128 stands for zero in the data rows.
Some points, one per row:
[ 97  85  84 104 129 128 114 105 107 104  99 100 131 180 172 131 111]
[ 99  84  86  99 129 156 172 163 149 136 136 146 143 125 105 107 118]
[104  94 103 126 153 165 160 141 121 117 118 127 136 127 121 128 133]
[152 146 137 124 115 117 130 136 129 117 119 134 146 132 110 110 117]
[111 119 141 152 152 145 130 120 111 108 112 114 124 144 155 144 132]
[108 105  99  88  89 100 115 125 130 128 123 120 134 162 150 119 112]
[ 96  85  84 105 128 121 109 107 107 103  96  92 109 150 170 150 125]
[104 104 110 125 135 134 128 128 136 151 163 159 141 110  86  97 111]
[100  86  83 101 128 131 117 109 106 103 100 104 137 188 197 174 140]
[ 95  86  83  95 125 173 225 255 255 237 202 159 113  66  54  76  99]
[100  86  83  89 120 145 134 114 108  99 102 114 157 193 182 153 133]
[100  93 101 122 149 167 164 152 140 142 156 162 145 106  83  88 106]
[108 111 112 123 129 133 126 120 112 109 104 106 107 120 157 174 161]
[129 109  87  81  86  95  99 103 103 102  97 108 141 148 153 141 121]
[165 166 147 126 114 108 106 108 109 111 113 114 125 160 173 143 121]
[113 110 105  95  91  94 101 105 105 104  97 104 125 152 170 152 132]
[ 98  84  81  89 114 139 143 123 108 108 118 142 148 122  94  93 107]
[182 194 199 190 170 149 129 119 116 120 132 146 147 133 116 119 125]
[146 144 153 151 130 113 108 109 110 112 116 117 127 150 166 162 143]
[ 97  90  99 121 125 111 106 103 106 103 106 130 177 179 124  96 103]
[112 124 154 203 228 224 193 162 143 153 165 165 141  99  74  84 103]
[170 182 190 182 158 133 119 114 109 111 113 120 130 132 141 154 159]
[175 186 186 170 148 127 114 110 110 108 111 120 127 131 139 152 156]
[126 135 153 165 155 134 121 113 111 107 110 116 135 148 141 137 137]
[115 120 125 122 120 120 115 114 110 110 110 116 142 171 155 123 116]
[ 97  87  81  80  92 105 130 187 252 255 255 195 119  64  47  75 100]
[156 165 169 150 131 119 112 110 108 109 110 119 142 161 149 133 129]
[197 196 178 152 126 114 108 107 107 105 102 104 106 118 133 166 181]
[101  84  84  95 122 139 126 114 107 106  99 113 151 183 157 115 111]
[104  98 107 128 146 149 134 122 111 108 108 121 139 139 126 124 131]
[110 111 125 143 155 159 153 141 126 124 141 154 146 117  97 108 121]
[ 98  86  81  86 107 126 127 130 145 149 145 133 137 141 129 123 119]
[107 118 113  95  89  95 101 106 104 102  95 100 139 198 179 124 111]
[175 185 176 155 132 118 112 109 112 117 126 131 135 141 147 134 122]
[110 106  98  91  98 112 122 117 112 108 115 127 150 167 146 112 108]
[136 141 150 146 135 125 125 129 132 128 133 146 147 123 103 107 118]
[100  91  98 121 147 170 168 153 142 145 158 161 139 105  79  91 105]
[ 98  87  87 100 115 112 116 132 146 155 159 149 141 141 129 110 110]
[151 167 185 191 176 151 129 119 119 123 131 138 134 119 114 126 135]
[ 98  87  85 101 126 139 121 110 108 107 110 139 149 130 101  97 110]
[117 119 109  91  90  94 102 104 107 101  97  93 127 193 192 135 113]
[160 160 153 140 129 124 128 121 115 108 110 120 132 130 124 133 141]
[114 106  90  88 101 114 112 108 108 103  99 104 126 168 173 134 115]
[ 99  88  85  97 125 153 170 165 150 136 137 149 144 122 103 105 112]
[106 114 133 140 135 130 122 119 119 121 123 119 113 129 156 159 145]
[ 94  87  80  82  91 108 136 177 208 220 201 165 116  68  53  71  99]
[ 96  84  82  88 106 123 146 178 214 221 188 143 115 109 107 109 116]
[108  99  89  98 117 134 143 138 130 123 121 120 113 102 119 156 149]
[136 138 138 134 125 126 140 163 178 177 156 129 106  94  99 129 145]
[153 158 159 152 147 138 129 119 108 107 107 112 118 123 134 155 165]
[107 108 112 120 131 140 135 126 119 122 129 130 123 115 133 144 129]
[ 97  86  90 114 124 115 105 105 104 102  96  93 122 169 176 141 120]
[163 182 195 188 163 138 121 114 108 109 109 116 122 125 137 156 162]
[210 228 228 198 162 135 119 114 121 138 155 162 154 119  95  97 113]
[124 120  95  83  85  95 102 104 107 103  95  88 108 181 211 154 119]
[126 127 137 149 135 118 110 111 109 110 110 113 126 155 174 164 146]
[112 121 112  94  87  95 100 105 105 103 100  93 128 192 190 130 115]
[223 217 193 158 129 114 109 108 105 106 104 102 108 116 138 166 180]
[110 116 113  92  86  94 101 106 106 103  96  91 115 181 205 156 119]
[120 125 137 158 172 176 169 155 142 136 135 132 120 106 105 125 141]
[162 184 192 186 166 142 123 113 110 107 110 120 131 126 140 154 157]
[111 110 126 141 150 147 137 137 143 153 159 153 135 112  97 109 121]
[145 154 146 128 111 108 106 108 106 104 101  98 122 164 169 144 140]
[199 211 201 180 151 128 113 109 109 109 108 117 126 131 144 156 158]
[ 98  87  98 117 114 104 101 105 105 105  99  89 102 147 188 167 131]
[135 141 146 146 138 125 114 110 107 111 109 113 123 126 136 156 159]
Here are 12 more points, each followed by its number:
[ 98  88  96 109 127 152 174 184 181 167 146 131 108  86  75  87 105] 0
[105 100  87  93 107 129 147 152 148 143 143 132 112 107 125 125 118] 1
[107 118 115  95  90  93 100 105 104 103  94  85  79 125 205 218 183] 2
[ 97  88  90 108 145 185 204 193 173 160 154 148 134 102  77  86 106] 3
[178 178 167 146 126 116 119 128 129 130 135 147 147 122 104 108 121] 4
[104  99 109 128 144 155 165 176 184 170 152 133 116  96  90 102 117] 5
[120 121 104  89  89  94  99 105 106 109 139 147 109 101 132 132 125] 6
[109 114 130 156 167 160 146 128 123 127 144 154 151 125  98 102 116] 7
[107 112 143 178 194 188 169 153 156 176 179 159 120  77  58  79 101] 8
[107 110 114 108  96  97 101 104 106 103 103 117 143 160 147 117 111] 9
[106 103 113 128 146 136 121 112 110 110 108 116 143 164 151 125 120] 10
[214 222 211 183 152 128 116 111 113 109 119 127 135 136 135 145 149] 11
Which three of these numbered points are nearest to each point below, ignoring the 2 directions in which the first points spread most? Their numbers follow each, nearest first.
[133 144 157 166 158 139 122 116 110 107 107 109 114 122 135 157 166] > 5 1 0
[100 102 115 120 100  98 101 104 106 103 108 131 146 136 122 107 109] > 9 4 7
[121 118  98  85  86  95 100 105 106 103  95  88  97 155 206 177 133] > 1 5 11
[110 121 146 181 194 187 164 155 158 173 176 156 123  81  59  77 103] > 8 10 7
[ 96  87  79  82  89  95 105 125 154 195 209 177 130  79  62  77 104] > 6 4 9
[101  85  81  81  97 127 147 134 114 104 101 107 135 145 126 115 114] > 0 3 1
[112 111 103  93  90  95 102 106 103 102  98  87  80 120 200 223 187] > 2 1 5
[ 99  88  82  86  98 123 147 144 122 103 102 114 142 142 119 112 113] > 0 3 9
[151 148 131 117 111 106 105 106 105 104 102  95 101 145 191 170 146] > 1 11 5
[155 167 165 147 129 115 111 111 107 107 108 111 112 128 158 170 150] > 1 5 11
[222 236 227 197 158 129 114 114 115 124 138 157 155 133 110 111 118] > 4 11 9
[166 183 196 187 164 138 120 113 109 109 108 115 123 128 138 156 162] > 5 1 10
[ 98  87  80  85  86  97 116 146 195 226 211 164 111  65  51  75 102] > 6 4 9
[109 109 128 151 167 167 146 128 121 129 141 150 150 123  96  95 110] > 7 10 8
[100  91 101 134 182 227 243 229 200 185 179 163 127  83  58  79 101] > 3 5 0
[ 97  87  89 107 133 126 113 106 107 104  97 100 139 183 170 127 114] > 10 7 8
[120 124 142 163 167 150 131 119 117 123 137 152 152 124 101  96 109] > 7 10 8
[196 202 197 178 151 129 117 108 110 111 116 125 132 131 133 145 147] > 11 4 1
[160 159 144 125 114 106 105 104 107 105  98  92  96 127 167 171 162] > 1 5 0
[157 174 192 188 168 142 123 115 113 114 120 129 138 134 131 137 139] > 10 7 5
[170 169 145 123 111 104 104 105 108 106 105 105 121 166 180 150 128] > 11 4 1
[113 112 130 148 155 143 128 117 110 107 109 106 113 118 129 151 160] > 5 0 10
[100  94 103 136 184 228 242 223 199 186 179 164 125  80  60  76 103] > 3 5 10
[101  99 115 146 179 194 185 169 168 173 172 150 115  72  57  76 102] > 8 10 3
[216 233 227 194 159 132 118 112 118 128 144 160 155 132 107 108 116] > 4 11 9
[ 99  86  87 102 126 154 169 163 148 135 138 146 146 125 101 105 115] > 3 10 5
[120 117  92  84  88  91 100 104 106 101  95  84  75  92 176 228 176] > 2 1 6
[140 146 155 159 147 126 114 110 107 106 103 105 118 143 164 170 159] > 5 1 10
[118 120 105  89  90  95 101 104 106 101  96  92 122 190 196 140 114] > 11 4 1
[120 131 152 171 172 165 155 145 140 148 167 175 147  98  71  82 106] > 7 10 8
[213 230 227 201 161 132 119 115 123 134 151 167 157 125  98 101 113] > 4 9 11
[ 99  87  99 120 119 109 101 105 107 103  96  93 114 173 206 189 156] > 5 1 10
[ 98  86  87 109 129 123 109 104 106 101  98  98 127 181 182 136 116] > 10 5 8
[ 99  99  98 102 118 149 176 186 183 167 142 115  93  97 112 112 114] > 0 5 1
[103 100 113 115  98  95 101 106 104 103 105 127 144 139 126 112 111] > 9 4 11
[118 118  99  88  88  94 101 108 107 103  93  82  71 108 197 232 192] > 2 1 6
[108 108 124 149 164 162 147 132 121 127 143 154 149 125 104 105 116] > 7 10 8
[119 133 163 189 195 175 153 143 149 165 175 166 129  84  62  78 101] > 8 7 10
[132 149 175 196 192 170 146 127 125 136 155 164 153 119  94  91 108] > 7 10 8
[113 113 133 156 168 160 134 119 115 122 130 129 130 121 110 115 123] > 8 10 7
[108 111 131 153 166 159 145 127 122 128 141 149 151 127 106 109 117] > 7 10 8
[208 229 223 200 165 136 120 120 126 142 159 166 152 113  89  94 108] > 4 9 11
[212 227 226 200 163 134 120 113 121 136 152 164 155 125  99 101 118] > 4 9 11
[ 96  83  77  81  85  93 105 124 163 212 225 194 134  77  58  74  98] > 6 4 9
[215 231 229 196 161 131 116 113 120 129 146 161 153 129 105 107 117] > 4 11 9
[ 96  84  80  80  87  95 105 124 158 202 213 183 134  79  55  74 100] > 6 4 9
[ 99  85  81  83 104 136 154 146 127 129 141 136 118  95  77  85 106] > 0 1 9
[110 114 108  92  87  93 104 104 106 101  94  86  80 125 204 219 184] > 2 1 5
[206 210 197 172 142 122 113 110 108 105 102 102 107 113 134 168 183] > 1 11 0
[ 97  83  81  83  91 103 133 166 188 192 193 175 141  91  67  79 106] > 4 9 11
[128 114  86  83  89  96  98 105 104 101  93  84  92 162 221 173 127] > 1 5 11
[108 108 128 167 189 184 159 139 132 135 138 139 132 133 127 123 121] > 8 10 7
[101  88  86 100 130 156 172 166 144 131 138 147 144 124 105 110 117] > 3 10 5
[141 155 168 173 155 135 119 113 112 110 117 129 139 136 136 136 143] > 10 7 9
[109 117 107  89  88  95  96 105 103 105  96  85  79 120 202 220 188] > 2 1 6
[102 100 121 163 209 240 230 196 177 172 174 166 132  86  63  77 101] > 3 8 10
[205 217 210 184 151 128 116 113 110 111 119 125 132 129 132 146 153] > 11 4 1
[106 115 111  92  87  94  96 103 107 107  98  90  87 131 205 213 178] > 2 1 5
[113 114 120 125 129 129 135 145 153 158 164 161 145 110  88  95 109] > 9 4 11
[ 97  84  80  81  87 100 121 147 179 195 194 161 116  76  60  73 101] > 6 4 9
[109 110 126 153 166 162 145 134 126 128 141 152 152 128 106 105 115] > 7 10 8
[204 204 184 159 133 116 107 109 108 106 103 104 107 111 137 169 183] > 1 11 0
[ 99  88  81  79  85  94 110 137 176 215 222 190 134  82  58  74 104] > 6 4 9
[110 117 107  87  87  92 101 107 105 102  94  86  80 125 202 218 182] > 2 1 5
[108 117 109  91  90  95  98 104 106 101  94  85  83 130 203 211 183] > 2 1 5
[118 117  97  83  88  95 105 105 104 107  96  86  78 108 198 230 192] > 2 1 6
[ 97  87  91 107 144 194 230 239 227 205 176 144 101  65  52  76 101] > 0 3 5
[133 128 113 105 104 100 105 106 107 103  98  94  89  96 158 216 196] > 2 1 6
[ 99  88  92 112 119 117 111 110 106 103  98 105 125 159 173 159 141] > 5 1 10
[103  84  81  80  83  98 109 125 163 199 208 187 139  86  58  77 103] > 6 4 9
[125 114  88  80  84  94  99 107 104 104  96  85  70  93 199 246 169] > 2 1 6
[125 135 145 137 129 122 115 110 110 115 126 136 128 128 127 127 126] > 9 1 10
[100  86  93 119 122 114 106 104 108 101  97  97 123 180 178 138 116] > 10 5 8
[116 105  89  90 103 118 125 126 123 118 116 109 110 142 172 145 120] > 1 5 11
[ 97  86  84 105 147 196 239 250 238 213 188 165 120  73  58  79 105] > 3 5 0
[104  98  93  88  99 121 160 194 207 184 146 110  98 107 103  96 106] > 0 5 1
[121 132 160 185 180 158 135 123 122 130 141 154 144 116  92  92 109] > 7 10 8
[115 112 103 107 117 123 123 120 114 115 119 133 147 138 126 113 109] > 9 4 11
[110 105 106 100  93  95 101 102 105 102  95  87  87 131 207 212 163] > 2 1 5
[123 118  95  85  84  96  97 104 107 105  98  85  74 109 211 218 155] > 2 1 6
[201 206 198 177 149 127 114 109 106 103 104 108 110 118 134 165 176] > 1 5 11
[103 110 120 111  94  97 102 105 105 103  97 106 153 194 165 113 107] > 9 4 11
[113 115 128 144 164 185 202 199 186 171 161 146 123  96  84 102 122] > 3 5 0
[122 118  98  85  87  93 101 108 104 105  98 114 145 155 145 119 108] > 4 9 11
[121 117  93  83  90  96 104 103 109 101  97  85  74 115 214 213 151] > 2 1 6
[102 100 109 136 157 167 164 143 132 138 146 161 149 112  90  95 109] > 7 10 8
[119 118 117 114 112 108 109 119 139 165 174 160 133 101  88 103 120] > 6 9 4
[173 177 171 161 153 156 167 165 164 159 160 156 140 110  90  99 114] > 11 4 9
[109 115 112  91  89  95 100 103 105 103  95  88  81 114 193 209 151] > 2 1 6
[ 98  83  78  83  87 103 119 148 168 172 166 151 122  84  67  82 103] > 6 9 4
[ 98 104 118 112  96  95 101 107 109 101  96  87  92 146 207 207 169] > 2 1 5
